In the data rows, zero lies at 4.5, halfway between 4 and 5.
Here are some numbered points:
5,3,3,6,8,6,3,3,5,4,3,6,4,5,3,5,3,6,3,3,4,3,4,3,2,3,4,3,7,3,4,3,2,4,3,6,3,9,3,3,7,4,4,5,7,5,4,4,3,3,4,6,7,3,3,4,4,6,6,2,6,4,6,4 0
7,4,4,3,3,2,4,8,3,4,4,3,4,2,3,5,5,4,4,6,4,7,7,5,5,8,7,3,6,6,6,4,6,6,4,5,3,3,3,7,3,6,4,9,4,4,2,3,5,3,4,5,3,8,3,3,4,3,2,7,6,6,3,6 1
3,4,6,3,4,2,3,3,3,3,3,3,5,6,3,3,3,5,7,3,4,3,7,4,5,4,4,6,3,6,3,4,5,3,6,5,8,3,4,3,4,7,5,4,3,7,6,3,3,3,5,3,4,3,9,5,2,5,4,4,3,3,3,7 2
3,4,4,6,6,8,4,3,5,4,4,7,2,9,9,4,7,5,3,4,3,4,4,3,3,3,4,3,7,3,4,3,2,3,4,7,6,5,4,4,8,3,6,6,6,4,5,5,3,4,4,5,6,4,3,4,7,5,6,4,7,4,4,5 3
3,3,5,6,3,2,5,7,3,4,3,3,5,2,4,4,3,8,5,7,3,5,8,4,6,6,4,4,6,9,3,4,6,6,5,7,3,4,4,3,4,6,4,7,4,4,3,4,3,3,5,3,4,4,4,2,3,7,3,7,2,3,4,5 4
3,3,4,3,2,5,4,4,7,4,4,4,3,7,4,7,9,5,4,5,6,4,4,7,4,6,4,8,6,3,6,6,6,4,4,6,4,3,3,3,7,3,5,6,7,4,6,6,3,5,3,6,3,3,3,7,8,3,5,5,6,6,3,6 5
7,3,9,9,7,2,2,3,7,4,7,7,5,4,3,3,3,3,9,3,3,5,3,3,2,2,3,4,3,3,3,3,3,3,9,3,6,3,8,4,6,4,2,4,3,3,9,5,6,7,8,4,4,4,3,2,4,6,3,5,4,4,4,4 6
4,3,3,4,5,9,6,3,6,4,4,7,6,4,3,6,4,3,4,3,4,6,4,3,4,4,4,3,3,3,7,4,5,7,4,5,3,3,4,7,3,6,6,4,5,3,3,3,8,4,3,3,3,4,4,7,4,2,8,7,2,7,4,4 7
5,5,9,4,4,2,2,4,5,3,5,9,2,2,3,3,6,4,3,6,3,3,4,6,2,4,5,6,6,4,3,9,3,3,7,4,4,3,8,3,3,3,2,7,3,4,4,5,4,7,9,5,5,4,4,3,3,3,2,5,5,3,4,5 8
5,3,4,4,4,8,5,4,7,4,4,6,3,6,3,6,9,5,3,4,6,5,4,5,4,6,4,5,7,3,7,4,4,4,5,7,3,3,3,4,7,3,5,5,7,4,4,5,4,3,4,6,4,4,3,7,5,3,5,4,6,6,3,7 9
5,4,8,5,6,4,3,6,6,3,4,4,3,3,3,2,5,4,3,3,3,3,4,3,4,3,3,6,9,4,3,9,4,3,5,3,4,3,8,3,7,2,2,6,3,3,3,6,3,6,6,4,4,9,3,7,3,3,4,5,9,4,5,5 10
5,4,4,7,4,5,6,9,4,8,6,3,9,2,3,4,4,8,3,8,3,3,4,4,6,5,8,3,4,5,3,3,3,3,3,3,3,4,4,5,4,3,4,6,5,3,3,4,3,4,4,5,4,4,3,5,3,6,3,5,5,4,3,2 11
5,5,5,3,5,4,4,3,3,4,4,3,5,2,5,4,4,2,3,3,5,3,5,3,4,3,3,8,4,7,3,8,4,8,4,3,7,4,7,6,3,3,4,3,3,5,3,3,6,5,3,3,8,3,4,5,3,3,6,4,3,3,4,4 12
3,4,5,4,3,4,3,3,6,4,3,4,3,7,3,6,9,4,3,5,6,4,5,7,3,6,5,7,5,3,4,4,4,3,6,5,3,3,3,4,5,4,5,8,6,4,5,5,3,5,4,5,4,3,3,6,4,3,7,5,5,4,3,7 13
3,5,3,3,3,5,6,3,5,7,4,3,4,5,3,7,7,5,4,3,6,3,5,3,7,5,3,4,3,3,4,4,5,4,3,4,5,5,4,5,5,6,5,4,5,6,4,4,4,4,3,5,7,4,5,6,7,4,4,3,4,5,3,4 14
4,3,7,7,9,2,2,4,6,3,5,5,6,4,7,2,3,4,6,3,3,3,5,3,2,2,4,3,3,4,3,3,2,3,7,3,8,5,6,7,4,3,3,5,3,3,6,4,4,6,5,3,3,4,3,3,3,4,3,6,3,3,3,3 15
8,9,4,9,2,6,4,6,5,4,4,3,5,5,3,5,4,2,5,3,5,8,5,3,4,6,4,3,4,4,7,3,5,6,3,4,3,4,4,3,5,4,5,5,8,3,3,9,5,3,4,7,3,6,4,5,5,5,5,4,5,9,5,5 16
3,7,3,4,8,3,9,4,3,5,5,3,2,4,6,4,4,8,5,4,4,5,3,3,5,5,4,2,4,3,8,4,6,3,4,6,3,4,3,3,7,4,4,3,6,3,4,5,3,3,5,4,4,4,5,6,9,6,3,3,6,9,7,7 17
5,5,9,3,3,5,2,4,4,3,9,8,5,2,4,4,4,4,5,7,3,3,5,5,3,3,5,6,3,5,3,6,3,3,5,2,8,5,8,5,5,3,5,6,2,6,5,2,7,4,6,2,5,5,6,3,2,5,3,5,3,3,3,3 18
9,4,3,4,3,4,4,6,5,4,3,4,5,2,3,6,4,4,4,7,3,4,5,4,5,5,4,4,5,4,7,4,5,6,3,7,3,3,4,5,4,5,6,9,5,3,3,3,6,3,3,4,4,9,4,5,6,3,3,8,7,5,5,5 19
4,3,4,3,7,6,6,5,8,6,4,4,3,5,4,7,6,8,4,4,6,3,3,5,7,4,5,3,3,3,6,4,4,4,3,6,3,4,3,8,8,3,7,3,6,4,4,4,3,4,3,6,4,3,3,4,8,3,4,4,6,7,3,5 20
4,4,4,2,3,5,5,3,5,4,3,3,2,3,3,7,7,4,3,3,7,3,5,3,5,5,4,7,4,4,4,8,8,4,4,3,7,4,6,5,5,3,4,3,4,8,4,5,4,3,3,4,8,4,3,6,6,3,5,3,4,4,3,5 21
5,3,4,3,9,4,5,3,5,5,4,4,2,3,3,4,4,6,3,6,5,4,4,5,4,4,3,3,4,3,6,7,4,3,4,4,3,5,5,3,6,2,3,3,4,3,5,6,3,6,6,3,5,3,6,4,6,5,3,3,4,4,6,4 22
5,3,3,3,3,3,6,5,3,6,5,5,6,2,7,4,3,2,3,8,9,3,4,5,6,6,4,3,8,4,5,8,6,9,3,3,4,4,6,6,3,3,5,5,3,4,3,7,5,4,3,6,4,5,6,3,2,3,4,4,6,3,9,3 23
3,4,5,3,5,6,4,3,4,3,4,5,4,5,3,3,4,4,3,4,3,6,5,3,4,3,3,9,3,6,5,5,7,4,7,7,6,3,4,3,4,6,7,3,4,7,2,3,8,8,5,3,4,4,6,5,3,4,8,5,2,3,3,5 24
3,4,5,7,4,2,2,7,6,3,4,3,4,6,3,5,3,4,9,3,3,4,5,3,3,2,5,4,4,4,3,3,4,3,4,2,7,3,7,3,6,5,3,4,4,6,4,4,3,3,5,4,4,3,3,6,5,7,3,3,5,4,6,7 25
5,4,4,6,3,5,4,4,4,8,8,3,4,2,3,5,5,5,3,9,4,5,5,4,5,5,9,3,4,6,4,4,4,3,3,3,3,4,4,4,4,4,4,9,2,4,4,6,3,3,4,9,5,9,3,3,4,7,5,4,6,7,3,3 26
4,3,5,9,8,3,2,3,6,4,4,5,3,5,3,3,3,3,9,3,4,7,4,4,2,3,3,5,3,3,4,4,6,3,6,4,7,3,5,4,5,6,3,3,3,4,5,2,7,9,6,3,4,3,4,4,3,4,4,5,2,4,4,5 27
3,4,4,3,4,8,5,3,5,3,6,8,6,4,4,4,2,5,3,5,4,7,3,4,3,2,4,5,3,4,7,4,5,5,5,4,4,3,3,5,2,6,5,4,5,3,3,3,9,9,4,2,4,4,5,4,2,3,9,6,2,3,3,4 28
3,4,4,6,5,2,4,8,2,3,8,3,6,2,6,2,3,6,5,5,3,5,4,4,5,6,5,3,4,4,3,3,8,4,4,3,4,4,5,3,3,3,5,4,4,4,3,3,3,3,5,5,4,6,3,3,2,6,3,3,5,3,9,4 29
4,5,3,4,4,8,9,6,4,9,4,3,6,4,4,6,8,6,3,5,4,6,5,3,8,7,7,4,5,7,4,4,4,9,3,4,4,5,4,6,4,3,7,4,3,5,5,5,3,3,3,5,4,4,4,5,5,5,3,4,4,6,3,3 30
3,4,3,4,3,6,8,7,3,9,4,3,5,3,5,6,9,7,3,8,3,4,7,4,8,6,8,5,4,7,3,4,3,7,3,4,3,4,4,5,4,5,6,7,3,4,4,6,3,3,3,6,4,4,3,3,6,5,2,5,5,5,3,3 31
3,4,4,4,4,3,4,3,4,3,5,5,5,2,5,5,3,8,3,3,4,5,3,3,3,3,6,3,4,3,5,4,4,3,3,4,3,3,3,3,4,3,4,3,4,4,3,3,3,6,5,8,7,3,3,3,3,5,4,2,3,3,7,3 32
4,5,4,3,6,6,6,3,3,6,4,9,7,3,3,5,4,3,3,3,4,4,4,4,3,2,3,4,5,5,4,7,2,5,3,3,3,5,4,4,3,3,3,3,2,4,2,4,5,7,3,3,7,4,4,4,4,3,5,3,3,3,8,3 33
3,4,4,7,2,3,4,5,3,6,4,3,5,5,4,2,3,4,4,3,3,9,7,5,5,3,3,4,5,6,5,3,2,6,5,9,4,6,3,5,3,3,5,3,4,3,3,5,4,8,6,5,3,4,3,5,3,7,6,5,3,4,4,4 34
4,3,6,5,4,3,3,4,8,3,7,7,6,3,6,3,3,4,5,3,3,5,3,3,4,2,4,4,3,4,4,5,4,3,6,3,5,3,5,4,4,4,3,5,4,3,5,3,9,9,8,4,3,7,3,4,2,3,4,6,2,4,3,4 35
New points follow, each followed by the numbers of its three nearest points above by angle, nearest first.
5,3,3,3,7,3,6,3,3,3,4,3,4,7,9,3,5,3,3,5,5,5,5,4,3,8,3,5,3,8,6,4,8,3,8,5,6,3,3,3,3,5,3,3,8,4,4,8,3,3,4,3,3,4,4,8,6,5,4,3,7,7,3,8 17 5 9
7,7,3,7,5,6,6,6,3,9,5,4,9,3,4,5,4,4,4,5,4,3,4,3,6,5,9,3,3,8,4,3,4,4,3,2,3,8,4,4,3,5,3,6,4,3,4,6,3,4,3,9,4,9,3,4,3,5,3,5,5,9,3,3 26 11 31
4,9,3,4,4,6,5,4,3,7,4,4,5,9,9,6,6,3,5,3,8,7,5,9,7,8,6,6,3,4,3,4,3,9,4,4,3,5,4,9,3,7,8,2,6,9,8,3,7,3,3,5,3,4,9,4,5,3,6,4,4,7,4,4 30 14 7
3,9,4,7,6,7,6,9,4,5,3,3,7,3,7,4,4,9,4,3,3,4,4,3,6,5,9,3,6,4,3,3,2,4,3,4,3,3,4,6,6,4,3,4,4,3,3,3,3,3,3,4,3,3,3,6,6,6,3,3,4,6,3,3 11 30 31
3,6,3,5,3,3,5,7,3,5,4,4,3,7,9,6,4,5,3,6,4,4,3,4,6,7,5,4,3,5,4,4,9,4,4,4,4,3,4,3,4,3,3,3,6,8,6,5,3,3,3,5,4,4,3,6,6,5,4,3,5,5,4,4 17 29 21
3,4,3,4,3,2,3,4,4,3,5,3,5,4,4,6,3,2,8,8,7,3,4,4,4,5,3,3,4,3,7,4,4,3,3,3,4,3,3,2,3,7,3,7,4,3,3,7,4,3,3,5,4,3,3,2,5,3,3,7,5,4,7,4 23 19 1
5,3,4,5,8,9,3,4,4,4,4,8,4,8,9,4,7,4,5,3,3,3,4,3,3,4,4,3,5,3,3,3,2,4,5,8,6,9,3,7,4,5,5,5,7,4,5,4,6,3,4,4,6,3,3,4,4,3,5,4,5,3,4,4 3 0 15
4,3,4,3,3,4,4,4,4,5,3,3,4,3,4,6,5,4,4,7,8,3,4,4,5,6,4,4,4,3,5,4,3,6,3,5,4,4,3,5,3,4,6,7,5,3,3,4,4,3,3,5,7,3,3,4,3,3,3,4,4,4,5,3 23 31 14
3,3,4,3,7,5,5,3,5,4,5,4,4,6,7,4,4,6,7,6,5,3,3,3,5,3,3,3,3,3,7,5,3,3,4,5,5,4,3,3,5,4,4,4,4,3,5,7,3,3,5,3,5,4,5,3,9,3,4,6,5,6,4,6 17 22 20
9,3,4,3,6,7,3,3,2,7,8,4,6,4,3,3,3,2,4,3,4,3,6,3,2,2,4,4,3,4,3,4,2,3,7,3,4,8,6,9,3,7,3,3,3,7,8,2,6,4,8,3,5,3,6,3,4,3,9,4,3,3,3,4 18 6 15
6,8,3,5,5,9,6,4,6,3,5,8,4,4,3,6,5,4,4,3,7,9,3,7,6,6,5,3,3,3,8,3,6,7,4,4,3,4,4,7,3,5,7,3,3,5,7,3,7,4,3,6,4,8,3,4,3,3,5,3,3,7,3,3 7 16 28
4,4,5,5,3,2,6,4,2,6,3,3,6,6,4,2,3,3,5,4,3,5,8,4,5,5,4,5,4,9,3,4,4,3,5,8,3,7,4,3,3,4,7,3,2,4,3,6,4,5,7,3,4,4,7,4,3,9,4,7,2,4,4,4 34 4 2
5,3,4,6,4,7,4,4,5,5,3,6,2,5,6,5,7,5,3,3,4,4,4,3,3,4,5,4,6,3,4,4,4,3,5,6,4,6,3,5,8,3,5,6,6,6,7,4,3,3,4,8,6,3,3,5,4,5,6,3,6,4,3,5 3 0 9
3,4,4,4,3,5,5,3,5,4,9,9,4,3,3,6,4,7,4,9,6,8,4,8,5,4,6,4,4,3,7,4,5,5,5,5,3,3,4,5,3,6,7,4,4,4,7,3,7,4,4,5,5,5,5,3,4,3,5,7,3,4,3,4 28 7 18
3,4,9,5,5,2,2,3,6,3,6,5,8,4,3,4,3,3,7,4,3,3,3,3,2,2,4,5,3,4,3,4,3,3,5,3,7,3,7,3,4,5,3,7,5,3,6,3,6,6,7,3,3,3,4,3,3,7,3,9,3,3,3,4 6 15 35
4,5,3,7,4,3,3,9,5,4,3,4,4,7,4,5,5,4,3,5,7,5,3,9,6,8,4,4,9,4,3,5,4,7,4,4,3,7,3,6,5,2,3,3,7,5,4,6,3,5,3,6,4,3,5,8,4,3,3,4,6,5,9,4 23 5 9
3,3,6,7,4,4,3,9,7,3,4,5,2,6,3,4,7,5,4,4,3,3,4,6,4,5,4,6,9,3,5,5,4,3,3,5,5,4,4,3,7,4,3,4,6,4,2,4,4,4,5,4,4,8,3,8,6,4,3,4,8,4,5,8 10 9 5
6,3,3,4,6,6,3,3,5,4,4,6,3,4,3,5,4,5,3,3,4,3,5,3,2,3,4,3,7,3,5,4,2,3,4,6,3,9,4,3,9,5,3,6,8,4,4,4,3,3,4,6,7,3,3,5,6,4,8,3,6,5,5,6 0 3 9
7,5,3,3,3,5,5,3,4,4,3,4,5,3,6,4,3,3,3,3,9,3,4,3,5,5,5,5,7,7,5,9,7,4,3,3,4,5,5,4,3,2,3,3,4,6,4,6,4,4,3,7,6,8,7,5,2,3,8,3,3,3,4,4 23 21 12
